In the rows, 128 means zero.
Families of rows that turns and mirrors carry onto each other, the same ones carrying the whole set onto itself: the rest of each named row's family, in list order
4 families of 8 rows
k_456: [142 113 129 142 123 146 186 132 119 135 132 105 121  75 120 145 110 155
 125 137  96]
k_632: [103 102 128 157 170 117 134 137 166 136 124 114 137 117  87 139 110 119
 129 101 112]
k_294: [122 107 121 191 113 155 145 108 111 114 144 155 144 125 167 133 174 136
 117 151 124]
k_809: [135 104 144 185 141 114 123 165 112  73 150 107 134 130 119 183 141 126
 135 133 156]
k_829: [138 121 116 117  95 151 117  99 159 122 152 147  97 134 146 119 128 121
 177 113 112]
k_244: [113 109 166 141 107 147 120 100 103 120 153 147  97 155 119 146 127 118
 179 122 113]
k_63: [133  88 135 110 111 146  94  90 123  63 140 127 119 124 140 148 103 137
 115 100 116]
k_321: [128 130 124 182 140 141 157 139 139 144 149 149  91 121 168 120 153 149
 122 141 159]
k_563: [130  87 123 127 158 144 188 113 140 134 146 148 130  95 132 150 135 154
 119 131 121]
k_401: [121 149 134 116  78 120 140 159 121 126 166 101 118  96 135 165 158 123
 163 130 116]
k_219: [132 104 143 172 109 105 105 190 117 119 141 109 108 128 127 171 141 164
 117 152  95]
k_74: [157 110 137 125  86 136  99 127 104  73 129 107 119 107 144 131 101 155
 120 134  88]
k_893: [153 107 122 135 151 133 180 102 152 115 133 135 161 114 119 153 168 148
 134 127 106]
k_696: [128 181 137 147 118 134 109 118 120 108 130 108 134  76 161 106 144 134
 125 124 142]
k_305: [109 115 133 162 116 118  87 172 145 100 143  98  98 149 147 177 147 121
 100 121 142]
k_756: [150 128 149 175 146 139 120 123 124 137 133 161 105 112 160 122 148 188
 126 159 103]
k_117: [131 127 116 143 132 120 113 152 117 105  97 123 146 100 153  88 121 145
 104 129 158]
k_933: [134 101 146 179 162 115 140 132 156 106 127 112 151 139 100 128 118 100
 141 128  94]
k_780: [124 110 128  90  91 111 113 167 121 121 145 142 124 129 164 153 171 141
 149 147 134]
k_891: [108 141 142 151 111 120 106 112 102 110 103 125 158 145 138  97 159 132
  97 114 119]
k_52: [130 135 165 118 124  89 138 155 105 115 152 134 125 148 119 146 171 139
 167 124 150]
k_707: [136 143 153 133 121 136  69 109 156 119 149 134 100 126 134 155 144 145
 170 127  81]
k_776: [123 112 122 183 136 136 138 120 123 124 151 173 113 123 173 102 152 157
 111 138 143]
k_409: [109 154 145 174 162 126 110 141 163 141 124  92 124  98 105 157 134 132
 128 118 108]
k_291: [128 110 142 121 109 154 103  83  97  81 116 115 133 130 111 165 133 151
 121  96 128]
k_540: [106  87 135 180 134 104 109 180 134  95 154 108 113 142 122 173 132 129
 101 120 137]
k_176: [115 108 139 116 105 128  99 107 147 122 168 162 100 148 131 137 139 124
 182 107 108]
k_227: [108 102 115 143 131 126 121 156 162 136 111  94 124 123  88 146 100 114
 134 101 114]
k_712: [101 113 135 103 106  95 129 170 120 119 169 134 127 126 138 163 175 128
 146 125 150]
k_265: [112 135 125 133 126 117  96 120 115  90 117 134 155 106 153  91 137 134
  99 106 151]
k_424: [130  84 137 113 160 148 167 132 149 154 130 138 107 111 128 170 129 157
 129 143 112]
k_153: [149 103 138 119 139 155  89  95 146  75 114 120 113 119 154 142 103 140
 104 119 119]

Which other rows belong to the same family as k_244? k_294, k_809, k_893, k_933, k_891, k_52, k_291
Which other rows belong to the same family as k_153? k_829, k_321, k_305, k_117, k_780, k_227, k_424
Which other rows belong to the same family as k_176? k_632, k_63, k_563, k_776, k_540, k_712, k_265

